In the data rows, the value 128 means zero.
Some points, one per row:
177 181 146 126 131 135 86 13 156 130 182 10 157 76 53 90 4 29 150 47 62 93 92 208
116 99 103 105 146 69 178 179 96 74 104 123 130 125 140 91 137 150 62 91 177 153 131 105
165 101 72 133 155 106 123 127 123 107 146 146 155 119 146 96 142 133 128 79 95 125 97 136
114 212 102 148 0 159 176 116 157 139 122 124 214 73 69 222 183 255 114 111 80 95 139 149
147 162 154 136 113 146 110 90 152 148 178 104 136 99 100 114 69 82 142 102 113 111 111 166
121 131 131 132 122 140 100 106 135 123 132 120 109 129 137 128 117 115 145 131 130 125 129 123
150 88 109 130 193 30 202 151 111 191 87 105 154 175 124 133 123 139 154 141 107 100 184 140
79 140 138 116 98 133 220 149 71 124 151 185 193 129 84 142 123 172 155 99 116 134 179 141
172 96 53 115 186 46 218 201 113 136 155 148 112 154 171 119 184 114 87 121 126 129 102 133
127 146 119 137 124 111 151 127 128 147 112 142 125 137 133 137 129 149 131 117 141 134 142 134
145 75 178 78 230 118 0 149 135 129 84 185 15 235 200 106 130 0 203 178 138 39 153 117
68 108 131 161 68 152 158 153 92 100 151 133 110 146 159 177 158 208 80 162 108 128 111 141
113 97 155 84 169 96 25 133 156 110 73 154 90 174 171 105 117 56 186 152 150 65 159 93
54 158 137 160 62 207 20 20 166 146 180 77 21 145 211 162 92 75 216 171 120 108 132 104
131 134 119 133 136 120 92 110 136 133 100 92 104 125 155 172 130 105 167 105 97 111 119 130
97 124 91 99 164 87 184 194 92 154 168 216 148 190 157 92 131 125 152 143 125 126 167 93
181 130 112 153 122 92 238 107 68 131 209 86 144 151 154 141 170 104 108 115 56 110 100 176
25 143 115 144 42 123 167 133 212 87 152 80 174 71 52 107 110 255 10 77 178 151 95 38
113 138 121 114 129 121 147 173 105 148 148 168 121 131 108 134 129 160 115 131 88 106 143 128
10 77 129 114 114 157 52 128 158 42 138 98 152 130 152 97 124 132 110 90 169 117 108 23
103 120 162 116 159 95 57 99 145 131 90 75 112 145 138 117 100 65 194 107 114 118 161 91
162 49 79 113 175 110 231 43 84 211 69 104 151 192 60 79 87 113 221 164 135 102 153 172
161 120 122 149 137 125 182 125 101 135 202 112 123 137 149 119 128 126 92 130 87 152 82 152
130 133 107 146 140 115 153 134 126 142 132 151 119 159 162 133 123 122 149 145 133 126 127 128
99 138 127 110 140 150 82 137 160 122 131 150 148 121 128 99 111 100 146 101 152 121 148 85
129 140 106 154 118 107 97 130 143 143 146 159 122 152 125 141 94 154 136 121 134 92 120 143
151 126 102 151 142 92 138 127 148 105 117 101 146 128 157 152 129 122 124 97 98 106 111 158
130 158 60 180 119 91 155 79 159 159 141 135 126 161 109 161 63 215 158 110 177 93 112 180
166 133 135 136 114 131 123 160 98 129 114 204 121 164 172 142 148 148 160 180 122 143 156 147
120 152 95 95 87 136 175 145 121 172 91 144 147 73 65 123 159 188 93 147 162 151 164 109
123 78 110 180 121 176 38 66 179 15 183 79 73 98 151 68 123 137 55 98 153 135 32 99
115 86 162 65 154 113 115 194 78 137 150 216 193 163 86 54 79 124 103 130 156 166 154 164
150 105 122 130 105 96 137 81 166 209 159 43 132 93 55 149 57 125 159 144 99 75 117 153
129 86 108 134 163 134 229 155 88 108 146 101 113 148 122 72 187 154 12 145 146 198 94 73
211 77 88 165 159 46 201 144 107 155 167 96 123 146 140 112 119 159 54 130 98 112 108 180
85 149 117 92 112 122 226 162 71 135 135 188 209 136 56 106 119 157 172 95 118 144 165 164
167 123 111 129 168 78 119 118 168 124 173 57 107 119 176 123 112 97 113 106 70 106 95 112
139 128 151 105 131 149 133 105 120 140 68 104 118 107 83 107 123 114 126 146 152 139 137 144
164 173 97 96 126 156 184 148 110 140 132 167 118 126 58 111 174 113 114 121 127 180 117 141
53 41 255 129 139 192 53 105 93 150 8 139 100 161 86 100 200 87 134 229 224 185 225 34
133 119 128 116 157 77 132 152 113 156 153 169 117 172 145 134 119 136 137 128 92 110 160 141
146 130 117 143 134 98 139 143 109 138 105 173 130 141 135 152 103 161 160 130 143 111 156 183
74 122 114 124 93 134 124 140 139 122 134 142 158 107 83 142 105 180 113 112 127 104 120 144
106 125 136 120 165 136 122 178 119 116 141 196 137 157 184 111 139 81 166 129 117 114 136 100
254 159 148 211 168 140 53 146 94 202 90 255 89 210 179 143 68 18 193 211 142 54 181 255
86 156 194 157 69 231 67 87 113 55 227 166 121 123 189 108 134 83 145 144 111 139 117 126
96 152 216 137 126 182 51 135 120 144 125 115 98 115 203 124 139 50 149 183 126 166 173 84
210 150 95 184 100 104 207 98 135 149 111 41 132 57 91 157 145 164 75 105 125 141 52 232
124 112 167 144 115 172 101 128 123 152 95 142 110 138 112 133 136 133 121 182 140 142 142 111
129 119 162 185 126 141 168 172 96 105 133 174 196 134 123 154 139 162 124 105 134 109 154 208
192 213 99 153 101 101 125 181 166 116 107 184 127 76 157 166 116 178 100 100 187 123 116 205
173 99 163 91 155 116 189 119 80 176 90 62 160 141 58 90 199 101 73 160 77 168 162 143
191 119 83 166 120 93 190 115 130 114 133 80 129 102 122 147 123 154 69 115 140 137 63 186
100 120 149 151 103 172 123 133 126 104 171 138 104 135 128 121 140 133 86 154 140 128 105 111
88 147 142 121 159 139 60 150 147 147 118 171 137 129 130 100 92 95 174 91 155 100 152 65
109 115 123 141 116 132 66 173 168 105 181 156 133 108 197 98 121 141 97 134 142 125 117 60
96 97 138 133 113 143 148 131 104 85 118 105 108 120 149 136 185 170 118 137 118 161 125 85
157 116 126 161 147 214 31 56 189 126 68 114 79 147 182 124 136 117 145 174 206 137 106 100
133 144 146 96 116 128 161 187 112 173 92 150 144 77 64 178 149 117 132 151 90 110 155 160
116 106 114 139 87 126 139 117 103 112 96 149 123 150 134 126 142 149 141 146 180 129 122 149
66 94 138 125 132 129 85 116 132 75 121 107 153 141 148 102 117 128 128 88 156 128 129 79
116 145 138 138 94 121 95 99 157 109 119 65 127 105 87 138 108 150 76 93 142 114 92 143
136 163 162 149 67 170 161 117 115 191 98 114 155 91 91 190 140 136 152 170 98 106 179 183
60 107 151 181 100 135 0 149 154 0 215 128 98 165 255 109 82 166 105 52 88 119 54 68
152 63 194 174 145 166 112 68 86 120 89 93 55 183 169 168 143 55 206 224 106 103 145 172
130 103 132 158 121 89 71 133 167 92 32 58 100 92 137 218 158 187 141 116 89 93 109 92
27 180 143 109 134 166 157 164 128 131 138 118 133 102 94 119 121 115 136 119 161 158 149 27
110 124 142 86 136 172 142 169 113 112 125 178 149 94 67 103 169 105 122 138 103 149 139 96
139 149 118 149 111 112 125 94 131 165 141 65 107 117 103 173 112 140 118 129 112 101 116 166
124 190 111 124 118 144 128 139 148 136 201 137 121 105 141 149 132 101 142 118 50 116 108 106
134 129 109 140 93 92 190 140 105 134 139 114 130 115 115 166 122 162 107 141 115 128 134 180
183 110 102 61 116 81 236 136 91 127 69 87 179 60 20 111 128 159 92 111 143 155 136 199
88 138 179 141 100 205 98 123 108 93 216 185 95 145 180 130 142 97 135 134 95 162 98 122
148 106 122 154 128 208 23 58 156 95 98 112 110 144 180 101 153 90 122 157 181 145 99 80
225 120 136 196 88 104 23 132 208 175 140 85 53 76 84 174 17 149 89 146 78 64 61 255
175 111 153 101 181 93 110 131 107 174 31 85 128 126 97 101 138 69 155 135 136 123 198 130
119 180 99 121 148 115 138 115 122 116 100 136 144 140 135 147 144 116 167 74 129 139 145 131
87 85 222 137 131 199 73 139 112 140 65 130 92 148 102 100 158 145 115 196 186 154 154 88
Here are 16 more points, each followed by its number:
196 213 84 167 118 102 111 155 168 130 123 159 125 78 149 171 109 167 92 81 182 130 105 197 0
206 104 223 156 148 254 36 140 81 158 114 213 141 165 169 102 195 0 116 224 106 93 171 157 1
64 57 218 255 0 255 0 108 155 0 140 240 7 204 255 255 198 192 145 191 196 110 100 184 2
142 123 139 147 135 131 102 114 134 139 162 106 113 133 150 126 98 105 145 113 84 99 114 133 3
116 100 159 148 142 149 128 108 128 88 105 74 168 101 97 102 139 126 70 79 142 161 110 114 4
82 128 107 73 199 18 208 255 109 33 151 221 209 115 197 30 107 132 83 34 167 194 147 32 5
185 111 195 166 182 215 50 129 122 131 109 187 124 134 163 106 188 37 144 152 127 132 175 126 6
137 125 159 131 124 139 101 121 111 146 157 130 97 125 121 115 122 90 157 146 103 99 143 127 7
135 137 146 170 135 122 133 148 99 146 141 151 92 138 155 178 120 132 166 154 77 92 137 172 8
199 149 133 140 144 139 100 125 116 172 85 186 103 182 140 142 154 89 173 186 110 85 162 153 9
100 115 181 159 169 147 92 129 115 141 134 117 58 166 180 126 73 41 178 185 140 104 150 136 10
78 140 61 107 150 52 56 121 189 84 68 111 184 114 126 124 34 181 167 0 161 111 159 110 11
170 96 101 177 48 104 212 115 91 143 166 108 142 71 86 179 113 205 80 112 100 132 110 228 12
75 109 126 94 108 181 107 142 120 100 174 149 117 130 136 104 130 106 96 162 145 151 101 93 13
150 120 70 63 131 74 166 110 121 109 124 118 187 111 83 72 105 136 139 57 145 162 131 142 14
179 110 101 143 161 92 112 120 166 136 151 78 108 125 164 142 120 102 120 111 82 109 102 127 15
Which two of these numbered points are nearest to each point below by angle, seen from the average point of the first points? Their numbers follow each, nearest first.
130 168 182 136 128 142 96 114 146 151 133 116 112 102 109 150 129 76 149 140 118 120 155 132 > 7 6
160 126 179 124 139 169 84 133 106 143 116 168 125 143 149 112 154 57 147 175 131 137 150 128 > 1 6
152 155 143 186 141 143 115 159 112 140 150 186 75 142 195 188 131 135 173 159 85 104 105 169 > 8 9
87 154 87 107 124 35 76 141 208 86 74 125 184 123 95 166 56 203 157 28 183 106 136 115 > 11 14
164 110 178 150 159 196 90 132 96 132 120 192 146 155 156 108 159 54 141 171 139 119 151 133 > 1 6
142 124 155 139 133 141 111 57 154 130 190 62 100 112 125 118 65 87 144 109 108 133 88 151 > 3 15
83 71 176 124 133 154 123 116 154 36 128 34 174 73 90 92 157 133 35 56 164 180 111 107 > 4 14
142 114 141 132 143 166 69 96 157 120 110 119 116 128 155 97 131 92 154 136 160 144 122 95 > 6 10
91 136 113 91 98 198 154 171 105 111 172 182 120 120 127 79 114 113 114 178 184 153 86 121 > 13 5
142 171 183 139 132 136 56 93 137 160 120 109 119 111 104 134 92 49 178 115 96 106 171 149 > 7 3
153 140 134 132 134 126 132 122 130 147 114 137 129 132 106 128 125 122 134 140 128 115 135 146 > 9 1
139 137 150 148 130 121 116 147 125 131 154 153 107 148 164 153 123 128 161 147 87 107 123 162 > 8 3
141 144 79 84 146 96 159 117 118 113 135 132 173 120 107 71 102 141 137 77 145 158 113 133 > 14 5
125 85 184 149 122 197 119 97 123 52 104 70 158 75 57 113 146 146 58 94 156 194 117 115 > 4 13
164 171 193 150 122 132 85 108 163 178 120 112 120 107 99 165 113 70 175 130 94 124 162 165 > 7 9
78 107 152 156 107 193 143 139 110 103 196 114 121 129 142 120 145 132 44 158 140 125 98 82 > 13 4
189 103 94 125 191 69 120 117 182 125 174 40 114 115 177 138 117 83 128 81 68 92 94 119 > 15 3
84 101 159 128 115 143 109 109 114 38 85 64 170 112 98 76 127 156 88 53 173 190 99 108 > 4 14
165 153 158 130 135 145 115 43 142 158 189 58 151 79 75 125 63 72 141 76 89 89 117 181 > 3 7
184 141 140 164 143 104 110 121 105 173 101 199 121 181 149 148 102 64 189 154 142 67 171 225 > 9 8
73 132 110 128 105 100 60 146 148 97 88 135 144 115 101 147 93 211 118 78 133 127 128 106 > 11 0
255 81 72 165 255 0 74 92 255 170 202 0 41 94 255 153 104 5 117 86 0 34 54 134 > 15 3
138 56 128 59 165 166 169 180 62 178 68 171 141 122 35 50 153 78 99 204 189 129 153 104 > 1 13
176 100 175 119 164 128 95 20 144 105 181 40 121 103 105 92 15 67 171 72 116 122 90 169 > 3 15
178 85 168 135 124 161 119 79 142 122 95 55 85 56 41 99 153 145 32 181 153 153 93 140 > 4 12
151 134 144 152 137 125 114 146 122 146 161 165 105 132 166 152 121 124 165 151 89 111 116 169 > 8 9
211 208 152 95 173 156 81 136 178 197 148 166 87 97 126 100 77 0 165 142 131 130 125 146 > 7 6
133 149 113 127 67 84 207 128 120 172 119 26 128 97 109 226 158 233 51 145 67 138 142 123 > 12 0
154 105 153 173 171 147 127 123 135 130 148 101 55 152 204 137 89 29 177 177 139 108 100 139 > 10 3
145 124 82 82 135 92 151 114 135 109 134 121 167 109 99 102 117 128 135 87 130 144 123 131 > 14 11
180 150 140 113 110 111 154 99 109 185 52 137 135 126 20 148 131 113 158 169 151 84 169 208 > 9 12
153 123 145 151 133 170 16 125 181 139 86 144 112 103 152 119 163 145 127 132 147 100 138 64 > 6 1
135 119 135 191 48 128 215 146 85 143 167 121 109 110 116 187 133 215 71 161 100 130 95 188 > 12 8
111 89 178 125 116 157 118 144 67 156 89 171 94 183 123 144 176 142 125 199 137 121 181 153 > 1 9
89 142 114 125 121 100 121 138 149 114 114 159 148 142 117 137 101 169 134 96 158 130 137 123 > 11 5
144 139 139 147 132 125 116 135 115 140 123 172 117 152 141 138 106 101 138 145 137 101 139 161 > 9 8
225 237 81 177 116 123 103 187 188 99 113 214 141 68 171 176 98 175 39 65 217 145 106 243 > 0 12
236 60 106 113 218 0 92 99 233 167 175 0 100 123 228 141 116 42 135 85 25 45 114 120 > 15 3
142 125 91 98 139 112 135 116 126 116 133 126 153 119 113 101 118 134 126 95 125 138 127 123 > 14 11
170 112 34 51 161 76 174 94 126 96 115 137 210 127 102 47 94 122 171 27 137 170 104 136 > 14 11
127 119 176 119 147 126 111 114 122 131 185 102 108 136 142 95 114 64 138 136 68 105 133 122 > 7 3
147 131 155 120 151 139 125 89 146 128 189 86 114 112 109 95 74 60 122 114 100 139 101 153 > 3 7
106 131 125 94 122 160 132 141 122 121 162 145 117 121 127 105 134 119 116 149 136 152 105 114 > 13 5
125 108 93 60 216 48 200 222 111 101 152 159 225 108 145 52 121 137 115 64 136 180 154 70 > 5 14
85 102 130 150 34 104 218 110 67 111 137 76 124 98 79 164 135 216 80 168 123 120 156 150 > 12 4
94 148 111 112 133 81 99 134 157 113 91 123 157 113 119 115 71 166 138 68 156 127 141 111 > 11 14
111 146 224 151 92 230 78 137 108 151 128 169 85 126 160 136 163 116 111 224 157 188 150 92 > 1 6
124 104 160 193 98 165 46 108 137 81 146 163 77 144 214 155 145 126 132 152 154 123 120 140 > 2 6
164 106 132 144 145 210 16 39 175 96 88 100 78 124 162 77 140 83 140 164 184 148 110 67 > 6 1
184 161 156 148 131 143 120 84 114 177 62 150 148 129 31 118 95 113 166 128 153 97 146 203 > 9 1
144 101 122 155 72 54 220 128 92 154 157 69 160 72 73 151 96 192 91 120 97 110 141 218 > 12 14
141 139 142 122 123 138 133 104 147 139 163 97 137 105 100 115 92 100 126 106 113 120 110 143 > 3 15
78 132 91 79 96 231 145 163 98 90 208 168 140 129 137 103 121 93 121 168 116 163 33 135 > 13 2
134 118 140 143 129 168 73 99 151 121 117 125 114 128 159 111 136 104 140 148 144 133 115 105 > 6 1
136 113 154 163 169 127 99 134 125 139 139 128 64 139 209 140 102 37 150 168 117 93 107 130 > 10 3
162 144 134 112 166 84 84 157 144 167 53 137 135 94 123 144 118 74 180 110 89 94 184 129 > 9 11
122 151 176 188 124 133 122 161 103 171 174 208 73 157 157 197 104 133 220 169 80 103 152 198 > 8 9
137 101 152 122 22 155 164 170 123 193 200 135 180 86 57 183 166 245 48 197 32 81 168 158 > 12 8
111 26 255 172 101 255 78 138 102 181 0 111 115 123 103 181 255 155 90 255 147 187 210 76 > 1 6
176 112 116 128 166 89 104 118 166 123 148 66 110 117 169 135 125 92 137 110 79 102 107 120 > 15 3
122 141 101 88 123 96 49 79 183 129 80 68 156 113 89 117 87 105 178 92 122 98 135 112 > 11 14
114 160 107 111 131 177 130 138 134 104 167 149 98 104 127 90 137 115 95 115 168 171 64 77 > 13 5
138 111 127 147 78 91 213 123 95 125 154 86 148 87 85 151 105 172 59 126 111 133 134 181 > 12 14
158 148 125 169 133 100 159 183 91 151 158 210 79 137 190 219 122 124 211 161 59 67 134 196 > 8 9
126 111 114 115 158 102 57 125 132 81 123 159 152 142 159 100 90 104 151 75 146 117 138 143 > 11 5
111 106 158 190 91 151 42 111 114 95 98 156 81 161 221 149 139 136 140 150 175 107 149 131 > 2 10
96 113 166 173 118 183 43 62 144 67 189 76 108 139 187 104 106 80 124 84 110 153 87 110 > 3 13
187 149 85 103 154 58 6 89 183 90 31 98 123 84 149 128 77 86 180 63 191 84 150 167 > 11 0
110 114 169 161 142 98 121 167 165 69 143 112 178 57 85 145 114 125 67 34 110 143 123 126 > 4 5
106 83 177 148 115 175 97 144 117 144 79 151 107 144 115 146 177 130 128 197 153 129 171 100 > 1 6
123 93 181 138 179 104 115 106 148 115 125 88 100 138 207 127 94 0 156 150 150 78 142 138 > 10 3
146 114 152 137 120 167 107 96 151 128 134 87 92 78 93 122 146 121 77 154 130 144 87 130 > 4 13
42 141 174 91 91 197 109 158 152 148 144 144 131 125 126 137 163 142 135 180 122 155 161 0 > 13 2
60 137 109 133 100 140 162 129 150 116 158 91 164 107 77 113 111 209 38 96 161 163 108 73 > 4 13
130 97 146 193 95 148 37 100 117 81 103 166 91 164 225 156 128 115 162 140 147 103 148 144 > 2 10
114 126 138 166 63 101 214 123 117 136 136 90 129 98 94 168 132 189 77 147 136 123 131 152 > 12 0
128 115 170 202 105 158 14 94 137 87 122 164 81 161 228 153 129 127 151 145 154 112 137 157 > 2 10
118 122 144 139 148 126 137 134 123 125 131 117 109 138 164 118 118 93 135 142 134 117 134 128 > 10 7
171 195 151 91 159 149 99 134 165 161 138 159 104 106 117 102 93 40 157 148 150 131 127 134 > 7 6
132 118 143 120 134 140 121 132 118 142 173 137 109 153 141 120 119 89 131 133 86 117 125 132 > 7 3
81 123 115 87 123 219 132 155 100 107 198 159 121 135 134 86 120 104 99 164 143 171 86 100 > 13 5
119 136 137 166 102 146 53 130 156 103 121 179 117 126 141 142 108 148 152 119 146 103 119 136 > 2 0
255 98 98 182 207 41 25 86 231 118 227 0 48 97 255 161 136 27 109 87 0 39 63 115 > 15 3
91 88 163 110 180 113 33 128 121 121 87 183 68 205 167 110 125 41 158 169 172 100 150 97 > 10 6
59 171 172 143 50 208 150 122 119 98 113 102 157 78 28 121 129 213 23 129 204 184 129 76 > 4 13
198 104 106 148 194 66 101 115 168 154 194 51 93 124 190 126 107 83 134 99 46 93 116 134 > 15 3
108 100 184 179 108 151 0 118 192 17 255 97 97 146 254 109 81 141 114 63 72 119 56 65 > 3 2
160 83 193 193 95 179 35 95 90 93 133 141 49 155 188 185 138 143 139 163 91 112 92 217 > 2 8
120 160 156 152 89 192 127 101 90 127 150 107 121 110 128 153 148 131 104 164 86 131 125 132 > 1 2
130 109 124 169 122 159 53 102 143 88 140 148 105 144 202 146 131 112 137 123 137 123 118 136 > 2 6
168 182 94 151 119 102 140 157 157 130 119 166 136 97 148 152 125 163 92 104 163 132 124 179 > 0 12
54 134 153 136 99 168 35 49 152 97 132 91 57 146 195 130 58 97 195 140 157 88 170 73 > 10 2
152 123 110 157 118 132 170 114 97 133 116 62 125 118 103 141 133 167 77 131 125 149 81 169 > 12 4
154 108 102 132 90 80 178 132 131 150 64 140 143 120 84 184 130 201 124 140 157 87 137 197 > 12 0
144 111 141 125 150 215 12 43 181 109 0 140 88 132 154 73 187 77 148 216 253 134 92 45 > 6 1
149 150 88 88 129 76 62 77 167 144 68 84 157 114 75 111 71 117 187 74 123 93 145 148 > 11 14
166 67 62 132 155 96 205 152 64 90 120 206 17 208 174 214 170 187 168 168 112 62 91 225 > 8 9
95 108 89 69 126 165 146 144 122 118 166 146 130 114 117 92 115 105 121 138 138 151 96 106 > 13 5
22 121 146 169 99 182 152 181 126 62 232 157 126 139 147 100 133 156 13 172 175 161 44 49 > 13 5
142 152 149 123 158 131 108 116 153 162 119 111 124 114 117 112 105 69 159 101 107 128 161 140 > 7 3
68 152 144 127 90 216 134 166 108 124 134 188 109 122 114 114 160 157 75 179 183 172 125 89 > 13 2
134 125 165 103 124 173 158 98 106 147 83 115 107 119 50 122 133 103 121 175 163 138 134 153 > 1 4
147 122 58 63 143 80 166 109 114 107 134 120 187 110 89 62 123 131 155 60 135 151 123 128 > 14 5
122 123 89 57 232 34 230 255 75 81 186 246 255 95 178 45 137 163 133 26 145 255 181 48 > 5 14
134 113 113 108 137 203 153 95 95 158 137 146 114 173 151 145 198 75 177 178 66 121 125 89 > 1 9
136 108 96 116 140 111 164 138 90 114 114 166 85 166 153 169 155 158 148 140 99 117 126 185 > 8 9
102 129 181 108 96 98 139 69 145 201 150 25 151 111 58 125 56 106 138 150 92 77 155 123 > 7 3
183 94 118 158 152 255 0 7 228 138 96 107 90 106 164 98 155 99 126 179 192 136 74 84 > 6 1
95 133 181 136 88 184 58 134 161 126 157 162 87 127 149 154 121 151 142 187 161 132 133 105 > 2 13
163 135 153 160 149 119 119 139 110 146 128 204 127 178 174 134 113 88 159 160 148 84 159 204 > 9 8
125 119 142 137 117 147 130 140 106 139 120 154 115 144 121 137 143 135 128 156 132 124 139 136 > 1 9
173 207 89 144 122 79 146 171 151 112 115 162 163 89 137 153 105 148 87 72 187 131 129 199 > 0 11
132 81 105 144 162 98 135 66 152 107 96 45 104 142 163 148 141 101 173 118 128 115 105 113 > 15 3
158 91 126 126 164 171 47 50 153 115 77 83 107 137 148 71 127 88 134 149 157 149 116 87 > 6 10
145 109 172 131 142 133 99 74 155 100 184 54 104 94 123 69 61 53 125 126 123 123 73 110 > 3 15
147 109 128 149 166 127 126 135 135 152 131 118 94 137 156 129 96 75 145 140 126 108 120 152 > 10 3
135 124 116 123 121 104 152 98 132 127 130 57 117 114 132 143 123 127 133 127 100 128 106 139 > 15 12
174 143 122 145 132 106 67 89 143 122 138 112 134 123 162 160 106 107 167 87 63 78 120 173 > 3 15
190 124 104 168 131 66 149 109 147 100 114 43 147 125 202 222 165 109 156 71 26 63 124 207 > 15 3
157 132 61 128 112 85 192 133 139 141 104 97 156 121 97 169 149 181 117 96 86 110 110 161 > 12 14
126 111 96 102 167 59 178 206 113 115 142 170 181 116 164 89 111 138 115 110 138 159 168 95 > 5 14
105 147 149 136 92 165 137 128 137 133 141 111 156 100 72 130 124 170 81 124 143 145 128 96 > 4 13
115 104 158 135 124 151 120 140 114 142 91 133 115 135 111 128 157 128 122 170 157 139 153 106 > 1 6
94 118 95 145 90 132 176 161 104 116 168 138 119 140 153 178 160 188 90 139 95 140 91 143 > 12 2
78 142 93 111 118 101 186 193 107 121 115 145 155 132 133 139 161 182 102 123 130 150 153 78 > 5 14
60 87 138 79 223 93 89 209 140 110 123 146 162 148 188 55 145 25 138 76 130 142 178 0 > 5 13
139 119 85 120 154 80 183 180 104 139 124 158 130 155 154 118 153 129 110 142 142 115 140 121 > 5 14
157 110 160 141 119 162 102 98 135 134 119 93 84 87 88 118 139 135 61 155 133 142 86 141 > 4 12
133 123 73 54 135 80 164 110 115 106 104 115 170 115 89 80 117 129 144 82 140 142 160 124 > 14 11
124 103 163 186 122 165 25 103 143 99 142 144 90 150 208 152 132 105 140 149 146 113 125 129 > 2 10
150 169 118 159 95 115 145 174 119 133 149 235 136 148 109 136 100 171 84 118 181 117 135 219 > 0 12
160 136 66 53 153 74 159 91 126 113 125 116 183 104 90 81 113 125 159 50 133 137 131 153 > 14 11
195 144 154 156 113 150 122 164 65 159 91 239 91 173 185 177 167 125 185 197 129 124 177 212 > 9 8
123 142 128 138 134 117 156 124 113 154 110 137 120 156 125 132 139 149 142 136 140 134 156 119 > 9 8
228 121 83 182 176 48 163 136 149 125 111 80 152 138 187 196 177 134 132 79 15 95 90 236 > 15 8
177 178 126 148 162 77 63 124 156 137 170 160 165 130 189 115 85 52 199 36 94 118 155 149 > 3 15
201 255 210 202 15 253 187 82 75 255 199 204 55 144 98 255 162 150 182 237 12 107 171 255 > 8 9
141 118 72 73 144 94 144 112 133 105 133 114 176 118 114 92 125 137 133 67 125 140 119 120 > 14 11
146 107 113 128 119 119 138 81 146 122 132 47 108 115 130 157 113 125 134 120 102 137 106 153 > 15 3
120 134 84 109 164 66 193 219 123 101 168 185 199 136 180 90 126 161 99 84 149 167 130 101 > 5 14
140 176 169 115 104 126 108 16 134 122 223 19 221 87 77 82 48 75 139 21 63 98 98 204 > 3 14
111 147 146 182 97 163 39 118 178 121 125 192 101 118 137 181 92 147 186 146 148 59 132 145 > 2 8
124 140 100 62 189 0 255 255 87 113 102 169 255 83 120 37 124 191 76 89 199 218 221 40 > 5 14
72 132 174 172 94 163 135 130 100 135 121 121 105 150 158 169 152 152 128 174 116 132 154 100 > 2 8
92 136 89 131 129 120 189 199 112 133 111 149 139 141 127 138 166 190 98 131 131 149 141 93 > 5 12
136 114 153 136 141 153 96 127 113 121 113 149 123 137 148 116 152 94 132 148 130 126 142 124 > 6 1
138 122 117 130 141 169 129 111 116 161 108 154 121 158 151 125 152 92 178 160 105 111 151 107 > 9 1
99 140 126 113 163 131 56 144 164 116 119 151 144 123 134 91 94 93 156 81 164 131 116 85 > 11 5
110 133 168 138 129 179 71 124 127 113 112 133 98 132 160 117 138 92 122 148 140 147 135 97 > 6 1
142 131 74 77 138 92 145 124 141 91 139 150 179 130 121 81 107 113 146 69 147 143 117 138 > 14 5
105 137 154 73 120 166 155 179 101 141 118 182 162 98 74 132 184 121 138 148 101 134 161 109 > 1 13
127 144 101 101 114 140 162 147 92 145 103 186 119 138 110 126 137 145 145 154 165 131 138 146 > 9 14
140 131 121 140 129 120 142 150 114 127 124 160 121 140 142 149 127 153 146 131 136 111 141 155 > 8 9
130 134 136 159 97 137 86 94 165 120 132 84 134 96 92 120 91 140 73 99 126 102 94 146 > 4 0
179 142 88 150 66 126 187 83 71 177 65 131 112 158 85 172 131 176 151 165 138 102 125 240 > 12 9
156 115 119 140 138 162 69 74 152 133 76 111 116 137 145 110 133 112 140 156 170 129 137 117 > 6 1
86 138 86 131 128 117 204 183 107 127 118 146 162 152 141 140 159 192 107 109 117 156 143 102 > 5 14
131 118 111 58 149 32 55 50 152 118 44 45 181 118 68 95 75 121 196 47 113 90 167 131 > 11 14
141 129 128 127 158 109 118 154 133 139 122 154 135 145 133 94 109 116 124 122 156 139 147 125 > 5 14
136 152 116 140 104 121 138 154 119 130 139 191 148 134 105 128 107 156 92 110 172 130 128 180 > 0 12
152 139 176 146 166 157 145 140 119 166 161 108 49 132 198 146 82 13 186 225 102 66 115 151 > 10 7
191 94 182 157 109 203 75 68 136 148 76 48 52 58 45 106 136 136 56 189 135 154 81 143 > 4 1
155 200 177 158 36 199 184 113 72 222 133 159 78 145 93 225 188 160 174 216 50 93 173 210 > 8 9
109 127 91 108 150 72 187 181 108 163 144 201 138 174 122 109 123 144 143 135 132 114 160 112 > 5 14
